In the data rows, 500 means zero.
Here are some numbered points:
{399, 452, 432, 387, 499, 483, 558, 408, 616, 710, 401, 620, 646, 406, 541, 534, 393, 511, 558, 471, 486, 356, 408, 451} 0
{545, 530, 765, 480, 403, 580, 530, 449, 458, 547, 550, 687, 748, 382, 482, 415, 629, 419, 509, 554, 590, 516, 543, 375} 1
{461, 579, 400, 537, 427, 503, 589, 481, 526, 635, 624, 709, 486, 596, 507, 403, 601, 515, 404, 485, 330, 494, 552, 563} 2
{676, 550, 543, 744, 523, 505, 509, 573, 383, 559, 660, 568, 445, 586, 386, 358, 840, 503, 330, 555, 426, 593, 597, 625} 3
{741, 429, 445, 735, 537, 446, 537, 562, 466, 510, 645, 573, 413, 778, 451, 434, 666, 579, 424, 472, 466, 664, 435, 483} 4
{573, 438, 585, 437, 485, 553, 568, 380, 649, 635, 444, 710, 587, 495, 558, 473, 530, 439, 413, 476, 478, 463, 438, 415} 5
{422, 461, 472, 233, 533, 593, 476, 450, 668, 482, 186, 423, 499, 408, 593, 810, 453, 519, 493, 472, 556, 416, 429, 394} 6
{295, 654, 547, 171, 334, 559, 550, 517, 487, 332, 368, 460, 559, 416, 640, 756, 261, 600, 658, 471, 510, 535, 445, 403} 7
{521, 644, 466, 741, 488, 475, 521, 629, 334, 221, 770, 535, 396, 703, 466, 319, 650, 527, 358, 653, 412, 681, 736, 642} 8
{420, 398, 657, 296, 391, 646, 493, 414, 681, 540, 221, 545, 731, 404, 641, 587, 368, 451, 561, 444, 665, 500, 385, 339} 9
{462, 405, 593, 402, 404, 624, 596, 430, 717, 562, 269, 613, 621, 448, 607, 530, 401, 552, 555, 393, 513, 505, 177, 381} 10
{292, 565, 747, 371, 269, 592, 534, 440, 432, 254, 546, 506, 794, 524, 649, 528, 386, 452, 634, 501, 609, 537, 472, 474} 11
{707, 462, 556, 670, 476, 534, 581, 512, 430, 590, 671, 642, 593, 562, 398, 438, 838, 513, 423, 546, 486, 534, 450, 528} 12
{819, 441, 545, 676, 508, 500, 567, 548, 537, 553, 644, 645, 353, 631, 428, 297, 596, 546, 413, 476, 499, 536, 572, 429} 13
{348, 374, 499, 339, 406, 494, 483, 381, 698, 640, 366, 564, 601, 524, 603, 527, 278, 446, 558, 372, 527, 423, 308, 473} 14
{369, 512, 383, 466, 416, 440, 638, 359, 552, 554, 689, 683, 632, 601, 630, 445, 465, 442, 474, 534, 411, 386, 492, 591} 15
{434, 521, 571, 630, 343, 433, 477, 454, 351, 565, 791, 505, 614, 618, 536, 268, 584, 391, 475, 474, 587, 535, 687, 595} 16
{478, 585, 477, 512, 345, 570, 609, 459, 482, 653, 635, 682, 642, 483, 485, 434, 723, 509, 407, 472, 384, 390, 429, 501} 17
{689, 594, 549, 870, 514, 524, 357, 738, 369, 502, 621, 407, 196, 687, 297, 193, 699, 580, 297, 452, 365, 733, 605, 734} 18
{481, 438, 432, 318, 663, 406, 458, 385, 453, 496, 406, 378, 512, 421, 438, 732, 462, 537, 600, 448, 470, 388, 251, 469} 19
{317, 403, 349, 342, 672, 261, 266, 362, 385, 447, 438, 237, 587, 426, 425, 774, 325, 323, 585, 463, 621, 406, 471, 598} 20
{612, 470, 442, 188, 597, 610, 494, 532, 588, 450, 321, 303, 217, 278, 453, 833, 455, 480, 531, 456, 648, 395, 647, 340} 21
{566, 373, 484, 295, 685, 584, 503, 497, 676, 467, 158, 410, 387, 306, 524, 706, 363, 546, 618, 467, 574, 389, 414, 356} 22
{445, 447, 410, 245, 467, 393, 482, 352, 518, 617, 422, 494, 560, 418, 612, 633, 364, 420, 524, 402, 536, 386, 433, 419} 23
{634, 657, 585, 853, 603, 541, 397, 700, 388, 295, 576, 485, 253, 621, 430, 248, 686, 552, 339, 694, 387, 777, 689, 579} 24
{467, 576, 427, 622, 339, 474, 604, 474, 411, 550, 828, 600, 584, 623, 579, 324, 631, 452, 430, 488, 457, 452, 631, 650} 25
{586, 561, 435, 574, 518, 368, 614, 529, 475, 737, 746, 608, 438, 594, 443, 432, 435, 656, 586, 556, 377, 408, 507, 429} 26
{554, 461, 492, 529, 425, 565, 630, 478, 689, 703, 464, 635, 578, 520, 536, 489, 487, 627, 497, 423, 406, 394, 230, 430} 27
{653, 592, 419, 713, 488, 485, 568, 614, 373, 513, 718, 489, 349, 676, 373, 342, 633, 657, 465, 440, 334, 481, 516, 669} 28
{405, 533, 435, 397, 416, 435, 651, 345, 492, 640, 660, 594, 671, 497, 626, 520, 480, 509, 551, 484, 412, 348, 402, 500} 29
{549, 312, 657, 418, 529, 426, 489, 309, 575, 647, 495, 650, 737, 479, 572, 568, 572, 391, 497, 533, 621, 457, 320, 349} 30
{464, 607, 421, 596, 358, 516, 589, 529, 422, 589, 746, 550, 437, 674, 484, 329, 595, 573, 488, 393, 347, 451, 565, 694} 31
{482, 422, 602, 492, 422, 500, 587, 444, 633, 654, 519, 731, 709, 521, 528, 460, 472, 454, 498, 529, 551, 470, 496, 430} 32
{418, 318, 639, 382, 416, 513, 453, 340, 599, 689, 432, 550, 685, 451, 574, 447, 440, 395, 573, 351, 620, 385, 350, 494} 33
{366, 536, 567, 494, 380, 467, 519, 407, 503, 639, 616, 642, 687, 493, 540, 427, 531, 390, 438, 565, 486, 445, 580, 512} 34
{830, 461, 509, 667, 580, 493, 617, 530, 527, 576, 657, 597, 350, 630, 438, 376, 598, 625, 457, 501, 426, 512, 491, 431} 35
{439, 416, 466, 340, 476, 390, 574, 398, 589, 640, 472, 645, 774, 480, 542, 611, 427, 526, 572, 544, 540, 424, 310, 413} 36
{471, 365, 507, 365, 463, 430, 505, 336, 611, 679, 440, 679, 644, 503, 646, 488, 484, 392, 476, 460, 587, 496, 490, 453} 37
{317, 385, 549, 289, 440, 546, 522, 428, 637, 530, 308, 480, 639, 400, 587, 491, 179, 516, 730, 409, 611, 411, 365, 432} 38
{642, 438, 525, 591, 468, 452, 510, 412, 524, 782, 600, 628, 642, 431, 497, 433, 683, 419, 358, 533, 541, 466, 456, 400} 39
{292, 593, 501, 595, 314, 459, 433, 479, 422, 923, 662, 409, 611, 471, 423, 377, 485, 479, 495, 348, 450, 311, 483, 552} 40
{558, 487, 615, 624, 476, 555, 534, 521, 363, 400, 727, 527, 476, 571, 468, 253, 573, 437, 565, 476, 579, 530, 684, 576} 41
{555, 419, 394, 311, 679, 420, 465, 402, 594, 575, 347, 273, 499, 329, 550, 661, 265, 449, 654, 543, 628, 342, 598, 340} 42
{584, 486, 485, 632, 400, 471, 507, 485, 457, 692, 678, 600, 481, 645, 455, 318, 724, 477, 333, 415, 447, 506, 524, 622} 43
{683, 482, 526, 730, 506, 646, 594, 550, 527, 513, 557, 657, 473, 517, 462, 343, 816, 500, 327, 510, 452, 533, 533, 558} 44
{492, 652, 540, 765, 354, 508, 381, 672, 329, 373, 667, 379, 449, 603, 398, 291, 625, 463, 314, 497, 416, 654, 649, 751} 45
{359, 450, 576, 502, 443, 534, 465, 354, 583, 597, 544, 615, 562, 495, 589, 323, 518, 321, 431, 437, 510, 409, 534, 554} 46
{420, 372, 423, 226, 495, 290, 479, 329, 436, 433, 523, 490, 687, 551, 670, 712, 396, 431, 625, 465, 617, 514, 312, 441} 47
{179, 565, 659, 382, 306, 493, 459, 445, 415, 469, 551, 448, 648, 531, 575, 461, 340, 422, 629, 436, 558, 478, 583, 554} 48
{317, 626, 453, 406, 282, 480, 614, 408, 358, 526, 703, 534, 744, 499, 574, 574, 617, 468, 478, 497, 463, 378, 431, 604} 49
{497, 489, 394, 515, 350, 576, 598, 417, 611, 620, 551, 656, 549, 592, 617, 374, 514, 476, 429, 362, 400, 424, 427, 604} 50
{583, 269, 580, 517, 473, 539, 537, 497, 702, 541, 377, 514, 623, 497, 544, 471, 354, 493, 584, 457, 710, 539, 379, 375} 51
{438, 456, 612, 361, 316, 613, 530, 438, 622, 622, 369, 485, 661, 323, 585, 505, 401, 434, 509, 356, 616, 425, 343, 372} 52
{358, 461, 298, 462, 510, 228, 492, 460, 447, 706, 674, 489, 584, 670, 486, 511, 295, 581, 666, 495, 484, 460, 520, 564} 53
{316, 639, 588, 460, 399, 577, 489, 462, 309, 418, 608, 497, 745, 319, 490, 435, 624, 348, 523, 563, 561, 390, 677, 586} 54
{640, 412, 506, 532, 576, 483, 500, 453, 611, 800, 484, 557, 413, 457, 413, 400, 554, 518, 433, 385, 474, 401, 388, 393} 55
{431, 415, 362, 268, 670, 255, 388, 352, 421, 608, 472, 468, 434, 469, 516, 631, 344, 403, 623, 437, 519, 440, 497, 507} 56
{721, 523, 536, 767, 638, 529, 464, 640, 310, 277, 692, 391, 204, 625, 403, 223, 535, 619, 555, 552, 447, 686, 649, 621} 57
{323, 469, 396, 268, 609, 378, 364, 400, 591, 540, 215, 373, 525, 325, 518, 802, 298, 393, 491, 517, 519, 405, 364, 417} 58
{604, 422, 583, 504, 463, 662, 597, 415, 630, 583, 437, 693, 582, 485, 509, 428, 667, 518, 459, 410, 440, 424, 308, 482} 59
{453, 470, 575, 336, 341, 532, 579, 447, 630, 596, 374, 681, 775, 440, 594, 585, 435, 483, 533, 513, 561, 525, 401, 347} 60
{445, 634, 503, 482, 410, 484, 531, 522, 309, 365, 647, 596, 622, 491, 472, 512, 709, 398, 426, 618, 492, 601, 701, 611} 61
{700, 436, 468, 599, 566, 534, 526, 482, 528, 601, 516, 606, 327, 606, 487, 429, 702, 523, 409, 379, 406, 520, 421, 513} 62
{483, 579, 614, 419, 338, 570, 550, 459, 428, 414, 596, 612, 527, 536, 530, 458, 539, 445, 487, 420, 445, 512, 579, 562} 63
{309, 393, 515, 325, 606, 456, 456, 393, 603, 658, 336, 441, 626, 405, 471, 637, 305, 486, 704, 459, 546, 266, 362, 491} 64
{659, 521, 493, 886, 543, 497, 465, 610, 434, 365, 676, 447, 352, 675, 432, 398, 766, 498, 193, 603, 462, 638, 610, 637} 65
{533, 422, 503, 565, 554, 410, 490, 415, 558, 772, 534, 707, 670, 495, 469, 464, 644, 455, 422, 593, 499, 494, 476, 443} 66
{695, 499, 564, 894, 626, 485, 393, 712, 375, 243, 680, 510, 054, 723, 546, 000, 534, 674, 530, 618, 441, 870, 634, 610} 67
{450, 415, 456, 248, 607, 484, 451, 495, 646, 566, 267, 412, 432, 318, 474, 626, 138, 507, 703, 422, 615, 448, 491, 296} 68
{502, 484, 639, 606, 408, 510, 535, 437, 473, 638, 679, 632, 699, 502, 467, 383, 673, 432, 441, 529, 552, 400, 481, 514} 69
{372, 321, 466, 265, 615, 329, 559, 322, 552, 468, 570, 525, 528, 592, 684, 514, 124, 506, 843, 448, 562, 440, 363, 473} 70
{506, 473, 433, 227, 663, 549, 510, 555, 597, 439, 170, 357, 254, 243, 459, 857, 379, 555, 554, 492, 526, 399, 410, 262} 71
{692, 524, 491, 826, 642, 557, 485, 702, 425, 330, 605, 477, 242, 731, 357, 288, 606, 642, 472, 527, 388, 645, 579, 658} 72
{411, 365, 605, 382, 468, 479, 497, 363, 572, 574, 535, 739, 650, 535, 558, 339, 459, 359, 560, 460, 605, 513, 548, 508} 73
{591, 628, 459, 822, 551, 548, 494, 697, 333, 391, 656, 439, 371, 589, 338, 317, 719, 562, 390, 571, 401, 588, 673, 740} 74
{166, 637, 649, 222, 392, 528, 425, 521, 408, 210, 352, 443, 688, 412, 483, 761, 354, 496, 576, 549, 551, 542, 487, 496} 75
{542, 504, 468, 097, 631, 615, 525, 442, 623, 339, 237, 410, 182, 308, 588, 999, 474, 472, 469, 506, 520, 322, 558, 341} 76
{763, 553, 496, 811, 602, 542, 448, 686, 399, 490, 599, 503, 260, 613, 317, 320, 791, 546, 321, 501, 412, 586, 619, 626} 77
{456, 659, 626, 732, 403, 509, 428, 636, 377, 409, 546, 489, 619, 538, 447, 375, 668, 426, 383, 655, 524, 660, 728, 511} 78
{491, 406, 349, 185, 837, 414, 458, 413, 523, 404, 300, 332, 339, 238, 409, 877, 331, 468, 703, 556, 578, 373, 513, 422} 79
{410, 457, 349, 458, 406, 438, 557, 387, 615, 707, 512, 634, 645, 507, 655, 439, 509, 428, 393, 461, 478, 449, 471, 556} 80
{571, 682, 460, 738, 431, 562, 499, 659, 386, 448, 582, 443, 407, 604, 403, 401, 656, 566, 359, 484, 316, 525, 562, 650} 81
{650, 437, 608, 554, 446, 553, 668, 513, 607, 509, 681, 706, 487, 646, 527, 275, 338, 531, 597, 512, 534, 553, 579, 462} 82
{619, 559, 665, 913, 665, 561, 348, 639, 458, 143, 467, 455, 256, 632, 495, 218, 624, 531, 374, 706, 399, 792, 594, 551} 83
{495, 365, 466, 410, 560, 378, 468, 411, 560, 688, 416, 502, 611, 520, 493, 585, 423, 550, 633, 438, 542, 388, 265, 452} 84
{587, 436, 539, 556, 502, 605, 650, 405, 652, 695, 513, 724, 606, 457, 523, 410, 622, 548, 538, 493, 433, 370, 349, 461} 85
{627, 485, 526, 613, 432, 584, 629, 492, 505, 581, 633, 606, 539, 594, 472, 352, 625, 583, 505, 422, 421, 419, 424, 564} 86
{430, 482, 646, 439, 421, 466, 598, 308, 422, 477, 660, 677, 863, 486, 638, 518, 640, 380, 532, 628, 570, 483, 469, 447} 87
{627, 515, 452, 760, 565, 433, 505, 639, 377, 415, 684, 465, 355, 733, 375, 371, 554, 641, 473, 536, 410, 612, 545, 636} 88
{729, 559, 415, 797, 665, 528, 499, 663, 455, 439, 569, 541, 242, 673, 379, 340, 699, 618, 361, 562, 342, 655, 528, 667} 89
{438, 440, 382, 443, 386, 353, 444, 425, 539, 881, 560, 453, 557, 500, 555, 438, 360, 486, 525, 368, 538, 395, 406, 434} 90
{462, 611, 550, 630, 425, 473, 509, 574, 384, 471, 750, 506, 434, 668, 388, 395, 549, 544, 470, 491, 394, 457, 597, 660} 91
{552, 651, 669, 666, 396, 587, 408, 691, 348, 406, 558, 447, 370, 605, 367, 265, 620, 515, 420, 443, 439, 752, 682, 608} 92
{407, 354, 419, 328, 605, 459, 470, 433, 653, 543, 250, 430, 539, 351, 561, 617, 277, 508, 639, 481, 621, 418, 389, 402} 93
{597, 576, 504, 838, 571, 473, 436, 619, 405, 235, 629, 446, 343, 686, 528, 304, 665, 534, 343, 663, 447, 703, 625, 611} 94
{331, 439, 378, 371, 416, 448, 506, 400, 663, 658, 411, 554, 579, 501, 656, 566, 386, 488, 468, 396, 472, 451, 331, 531} 95
{413, 392, 288, 285, 757, 305, 436, 449, 464, 358, 337, 280, 417, 395, 508, 898, 329, 459, 622, 563, 617, 452, 444, 467} 96
Which point above is nearest to each new point? Its number follows each.
{377, 381, 396, 240, 593, 271, 471, 345, 427, 549, 460, 567, 791, 466, 557, 705, 371, 446, 713, 576, 611, 490, 426, 442} 47
{740, 443, 425, 665, 703, 413, 487, 601, 373, 326, 646, 488, 302, 718, 360, 443, 566, 583, 536, 526, 447, 616, 574, 591} 88
{526, 458, 405, 245, 706, 491, 469, 495, 579, 429, 217, 276, 358, 253, 416, 935, 366, 498, 510, 531, 537, 363, 377, 396} 71
{515, 675, 715, 763, 417, 524, 330, 614, 367, 389, 461, 461, 672, 406, 457, 428, 777, 354, 233, 738, 587, 712, 774, 420} 78
{398, 545, 429, 433, 347, 434, 510, 412, 368, 489, 639, 542, 683, 615, 572, 527, 564, 458, 505, 429, 448, 454, 450, 632} 49
{585, 612, 569, 654, 463, 546, 608, 621, 353, 248, 739, 527, 471, 639, 468, 383, 585, 565, 495, 625, 494, 610, 698, 607} 8
{407, 434, 383, 200, 553, 399, 490, 404, 557, 377, 284, 441, 562, 433, 608, 831, 283, 493, 568, 458, 524, 484, 225, 401} 58
{615, 430, 537, 470, 421, 569, 631, 388, 647, 649, 510, 667, 587, 505, 638, 415, 468, 485, 479, 447, 501, 469, 406, 398} 5
{347, 422, 266, 294, 572, 204, 384, 426, 407, 704, 516, 386, 563, 447, 495, 653, 269, 436, 639, 464, 609, 455, 501, 416} 56
{711, 575, 548, 585, 474, 560, 719, 543, 439, 341, 743, 631, 425, 637, 501, 325, 508, 634, 614, 551, 411, 599, 575, 493} 82
{396, 363, 368, 489, 505, 271, 377, 379, 531, 808, 529, 395, 524, 551, 577, 523, 410, 424, 444, 388, 579, 502, 397, 485} 90
{531, 467, 366, 305, 576, 505, 477, 537, 570, 490, 223, 296, 344, 268, 497, 823, 382, 506, 490, 485, 573, 415, 425, 293} 71
{412, 688, 625, 651, 452, 507, 382, 645, 269, 340, 579, 417, 506, 504, 440, 344, 649, 455, 464, 586, 502, 688, 782, 618} 78
{403, 479, 448, 357, 481, 494, 551, 487, 603, 649, 400, 412, 470, 400, 555, 497, 218, 632, 708, 343, 473, 393, 252, 381} 38
{433, 645, 570, 454, 440, 550, 630, 488, 290, 146, 661, 576, 690, 404, 547, 516, 608, 410, 526, 728, 534, 552, 754, 510} 61
{489, 317, 554, 361, 649, 448, 413, 418, 657, 516, 194, 407, 548, 375, 510, 686, 300, 472, 546, 479, 603, 485, 202, 340} 93
{380, 437, 431, 502, 508, 436, 468, 364, 536, 700, 575, 629, 584, 578, 535, 440, 562, 406, 443, 445, 445, 430, 501, 638} 80
{402, 660, 687, 129, 451, 686, 530, 570, 567, 318, 331, 543, 289, 417, 584, 730, 263, 690, 753, 411, 465, 480, 499, 271} 7
{587, 552, 600, 894, 618, 482, 377, 698, 358, 171, 628, 479, 124, 719, 531, 017, 588, 610, 448, 662, 410, 802, 657, 647} 67
{599, 412, 593, 642, 481, 625, 661, 466, 576, 572, 643, 706, 584, 551, 506, 273, 604, 512, 567, 482, 514, 472, 523, 549} 86
{454, 385, 542, 439, 591, 537, 476, 456, 719, 653, 243, 532, 603, 370, 513, 546, 372, 462, 569, 491, 580, 442, 439, 357} 93
{329, 583, 675, 218, 317, 640, 477, 494, 604, 389, 308, 452, 566, 470, 643, 695, 344, 550, 559, 403, 536, 512, 419, 427} 7
{656, 606, 619, 627, 461, 663, 643, 566, 585, 240, 517, 719, 561, 514, 550, 413, 530, 485, 413, 744, 485, 683, 722, 365} 78
{636, 517, 582, 559, 442, 610, 728, 526, 628, 380, 612, 757, 459, 575, 553, 372, 518, 522, 430, 601, 444, 537, 599, 455} 82
{449, 526, 345, 309, 385, 468, 560, 464, 559, 603, 431, 629, 502, 550, 572, 566, 448, 554, 466, 386, 373, 523, 301, 461} 95
{221, 544, 653, 476, 261, 491, 319, 425, 354, 480, 507, 377, 840, 443, 528, 483, 604, 290, 416, 470, 613, 476, 559, 653} 54
{482, 394, 359, 380, 622, 349, 474, 393, 548, 695, 449, 531, 548, 519, 498, 582, 387, 556, 626, 438, 477, 408, 357, 483} 84
{571, 621, 361, 543, 432, 530, 642, 531, 514, 666, 608, 643, 417, 566, 492, 453, 608, 607, 402, 460, 261, 429, 454, 573} 2
{382, 613, 724, 205, 318, 687, 421, 431, 593, 460, 216, 463, 649, 272, 697, 618, 344, 431, 522, 411, 603, 507, 515, 260} 9
{486, 530, 458, 454, 414, 592, 645, 448, 569, 729, 576, 750, 603, 463, 543, 368, 524, 571, 581, 438, 405, 397, 471, 480} 85
{280, 669, 618, 537, 407, 543, 470, 555, 294, 318, 618, 506, 674, 430, 529, 357, 572, 398, 592, 625, 589, 514, 785, 516} 54
{386, 534, 424, 521, 543, 379, 471, 435, 500, 711, 594, 464, 553, 561, 459, 537, 375, 543, 581, 507, 368, 320, 399, 486} 53
{389, 417, 451, 514, 450, 382, 462, 448, 629, 763, 582, 542, 497, 674, 501, 399, 320, 505, 487, 395, 437, 382, 436, 595} 90
{402, 475, 451, 314, 479, 477, 569, 432, 606, 520, 335, 426, 550, 415, 624, 673, 258, 566, 624, 460, 492, 416, 260, 385} 93
{527, 492, 607, 429, 425, 548, 585, 421, 631, 675, 424, 642, 707, 323, 591, 502, 453, 453, 496, 552, 551, 430, 439, 258} 60
{833, 377, 550, 688, 805, 456, 544, 569, 591, 564, 534, 507, 246, 614, 341, 419, 359, 682, 643, 550, 432, 514, 447, 373} 35
{640, 479, 585, 556, 384, 580, 633, 497, 561, 493, 679, 642, 357, 699, 561, 248, 465, 522, 510, 401, 453, 603, 588, 527} 82
{562, 351, 342, 094, 655, 584, 545, 403, 571, 362, 415, 248, 202, 280, 443, 964, 417, 391, 666, 465, 688, 282, 648, 440} 21
{400, 446, 495, 420, 373, 597, 439, 523, 694, 360, 197, 394, 513, 519, 620, 679, 302, 495, 431, 398, 545, 600, 356, 524} 6
{609, 432, 345, 336, 698, 486, 427, 492, 481, 492, 372, 213, 287, 267, 396, 777, 518, 415, 543, 505, 641, 407, 645, 462} 21
{373, 497, 381, 433, 459, 427, 553, 430, 632, 789, 442, 589, 698, 449, 544, 598, 418, 528, 464, 548, 425, 389, 395, 486} 0
{604, 548, 544, 725, 587, 480, 388, 664, 419, 375, 606, 484, 212, 741, 331, 284, 546, 571, 433, 500, 363, 718, 660, 697} 72
{614, 567, 472, 623, 530, 447, 592, 593, 331, 492, 746, 552, 410, 714, 355, 410, 580, 677, 603, 491, 372, 476, 492, 598} 28
{446, 529, 744, 276, 399, 667, 503, 463, 625, 361, 232, 517, 684, 351, 623, 682, 333, 503, 554, 512, 613, 553, 421, 252} 9
{535, 453, 403, 165, 645, 594, 512, 473, 590, 400, 294, 343, 234, 270, 545, 860, 451, 443, 538, 501, 637, 392, 643, 393} 21
{615, 459, 386, 144, 675, 554, 482, 484, 457, 374, 400, 290, 269, 227, 416, 857, 485, 409, 626, 490, 690, 415, 678, 408} 21
{346, 459, 660, 231, 286, 614, 522, 390, 632, 428, 347, 526, 743, 473, 700, 610, 309, 443, 573, 411, 610, 556, 397, 392} 9
{575, 440, 386, 095, 579, 577, 599, 501, 534, 391, 404, 332, 189, 271, 480, 967, 444, 482, 657, 470, 662, 344, 614, 326} 21
{319, 750, 870, 683, 421, 588, 228, 554, 390, 214, 324, 473, 561, 449, 812, 195, 689, 438, 481, 713, 564, 858, 732, 240} 78
{431, 520, 466, 242, 491, 685, 446, 510, 696, 494, 131, 334, 253, 405, 653, 851, 496, 540, 443, 379, 545, 360, 521, 392} 6
{644, 599, 549, 682, 501, 516, 559, 579, 372, 419, 675, 637, 474, 643, 400, 398, 753, 561, 391, 583, 381, 664, 528, 544} 3
{432, 583, 203, 368, 374, 299, 582, 614, 253, 315, 752, 487, 511, 674, 402, 679, 390, 571, 563, 467, 518, 623, 548, 569} 53
{473, 429, 379, 394, 662, 342, 363, 443, 587, 657, 304, 333, 527, 340, 424, 731, 350, 442, 466, 549, 546, 420, 399, 410} 58
{469, 335, 404, 388, 597, 424, 456, 385, 648, 556, 268, 494, 658, 385, 605, 700, 456, 421, 495, 536, 621, 489, 368, 399} 93
{584, 447, 458, 440, 563, 379, 592, 467, 537, 713, 629, 669, 497, 668, 447, 489, 378, 666, 677, 486, 378, 460, 370, 467} 26
{715, 445, 392, 647, 685, 410, 557, 456, 491, 647, 593, 479, 430, 571, 440, 479, 571, 613, 524, 523, 398, 442, 342, 443} 35
{558, 581, 616, 623, 470, 524, 599, 560, 377, 378, 692, 656, 618, 572, 443, 420, 662, 521, 526, 674, 478, 581, 625, 513} 61
{473, 581, 500, 583, 340, 478, 521, 506, 395, 455, 698, 597, 648, 540, 565, 362, 666, 350, 291, 614, 563, 594, 733, 555} 61
{560, 387, 374, 025, 583, 616, 602, 516, 539, 342, 439, 295, 012, 319, 402, 954, 296, 514, 761, 387, 653, 300, 661, 380} 21
{553, 511, 688, 534, 358, 549, 537, 422, 453, 622, 554, 618, 825, 400, 501, 462, 673, 367, 433, 561, 604, 465, 518, 399} 1
{373, 574, 535, 460, 458, 393, 513, 547, 385, 530, 771, 623, 519, 627, 411, 307, 418, 522, 639, 560, 466, 471, 729, 602} 91
{407, 359, 474, 295, 580, 468, 465, 417, 641, 564, 272, 434, 596, 410, 506, 700, 334, 494, 603, 457, 559, 418, 293, 427} 93
{613, 532, 411, 658, 580, 468, 579, 599, 325, 287, 721, 529, 417, 710, 416, 380, 541, 603, 575, 544, 380, 582, 532, 721} 88
{445, 333, 313, 357, 587, 274, 489, 359, 518, 725, 561, 329, 578, 473, 544, 537, 122, 520, 823, 414, 613, 364, 416, 382} 70
{552, 579, 418, 646, 556, 456, 500, 505, 386, 521, 671, 546, 451, 636, 402, 501, 800, 514, 315, 549, 330, 503, 496, 735} 3
{407, 409, 408, 333, 642, 410, 429, 401, 597, 651, 319, 401, 552, 260, 486, 625, 287, 452, 606, 507, 586, 363, 442, 345} 93
{532, 358, 579, 569, 401, 600, 516, 461, 661, 609, 369, 615, 755, 378, 579, 426, 566, 370, 429, 518, 693, 512, 479, 391} 32
{564, 446, 386, 228, 660, 535, 496, 482, 507, 422, 346, 302, 368, 241, 476, 858, 488, 435, 579, 524, 675, 399, 576, 374} 21
{268, 585, 454, 371, 321, 476, 520, 397, 395, 461, 618, 593, 664, 616, 607, 529, 505, 403, 542, 445, 417, 467, 512, 693} 49
{437, 679, 493, 615, 410, 564, 608, 591, 337, 396, 725, 524, 420, 562, 447, 332, 577, 536, 455, 480, 378, 514, 705, 677} 91
{286, 577, 539, 533, 350, 511, 480, 449, 308, 525, 767, 517, 608, 507, 503, 311, 590, 364, 524, 415, 530, 381, 711, 726} 16
{557, 537, 406, 239, 523, 568, 482, 584, 536, 447, 348, 285, 270, 273, 470, 827, 453, 487, 475, 476, 612, 460, 596, 387} 21
{378, 479, 637, 285, 371, 583, 486, 452, 647, 428, 245, 470, 680, 457, 657, 721, 370, 531, 530, 479, 599, 509, 360, 319} 9
{310, 688, 738, 676, 420, 573, 296, 606, 303, 244, 452, 384, 600, 419, 496, 325, 648, 374, 422, 570, 558, 634, 702, 535} 78
{501, 646, 607, 681, 482, 474, 489, 619, 277, 272, 732, 487, 498, 578, 375, 379, 639, 505, 442, 635, 484, 607, 704, 612} 8
{742, 400, 455, 720, 676, 428, 480, 485, 528, 384, 603, 481, 367, 761, 455, 479, 515, 547, 395, 541, 447, 621, 436, 571} 4
{736, 530, 457, 782, 612, 434, 455, 668, 351, 395, 690, 383, 293, 688, 315, 409, 518, 593, 490, 551, 482, 632, 647, 538} 88
{433, 402, 597, 369, 433, 516, 510, 318, 516, 629, 490, 625, 685, 472, 571, 461, 612, 403, 524, 391, 504, 388, 298, 542} 33
{654, 658, 616, 604, 431, 709, 617, 618, 495, 380, 528, 617, 472, 389, 508, 298, 580, 479, 428, 609, 501, 602, 806, 379} 78
{462, 411, 344, 279, 597, 280, 374, 488, 471, 468, 361, 272, 507, 394, 438, 912, 341, 425, 485, 514, 663, 490, 453, 414} 96
{352, 436, 259, 475, 594, 155, 407, 443, 216, 315, 678, 239, 693, 584, 455, 713, 297, 398, 723, 577, 667, 489, 623, 618} 20
{598, 481, 468, 881, 583, 448, 363, 564, 433, 357, 623, 411, 339, 739, 414, 370, 695, 449, 214, 564, 447, 684, 577, 747} 65
{420, 433, 414, 482, 450, 195, 476, 419, 321, 583, 795, 513, 734, 733, 539, 574, 423, 480, 644, 543, 588, 570, 471, 495} 53
{405, 401, 617, 332, 450, 479, 404, 374, 624, 462, 309, 449, 804, 485, 637, 697, 330, 374, 533, 527, 687, 501, 375, 346} 9
{503, 365, 477, 479, 627, 359, 454, 512, 670, 616, 371, 506, 435, 474, 499, 556, 243, 507, 556, 579, 610, 479, 523, 298} 93
{386, 567, 610, 582, 454, 437, 507, 469, 347, 413, 705, 673, 671, 527, 473, 430, 742, 351, 353, 666, 537, 550, 694, 569} 61
{427, 673, 591, 596, 323, 589, 528, 532, 319, 407, 731, 547, 633, 521, 464, 430, 763, 439, 364, 558, 459, 519, 654, 607} 61
{708, 478, 385, 633, 628, 416, 577, 577, 345, 313, 772, 537, 417, 796, 340, 418, 517, 646, 675, 541, 410, 607, 571, 691} 88
{516, 665, 476, 797, 485, 544, 477, 681, 331, 325, 644, 427, 390, 599, 435, 313, 655, 556, 437, 576, 373, 686, 651, 729} 74
{563, 430, 516, 463, 514, 361, 543, 468, 393, 607, 673, 608, 691, 615, 439, 474, 483, 591, 727, 538, 570, 487, 471, 416} 26
{570, 455, 391, 287, 578, 531, 422, 481, 495, 557, 378, 170, 296, 259, 445, 772, 396, 430, 552, 432, 659, 372, 642, 395} 21
{673, 520, 442, 661, 638, 504, 555, 567, 357, 362, 668, 530, 343, 752, 391, 466, 622, 648, 560, 496, 328, 591, 474, 729} 88
{522, 554, 535, 685, 471, 568, 555, 524, 376, 598, 704, 548, 553, 532, 367, 332, 685, 549, 554, 429, 410, 379, 510, 684} 86
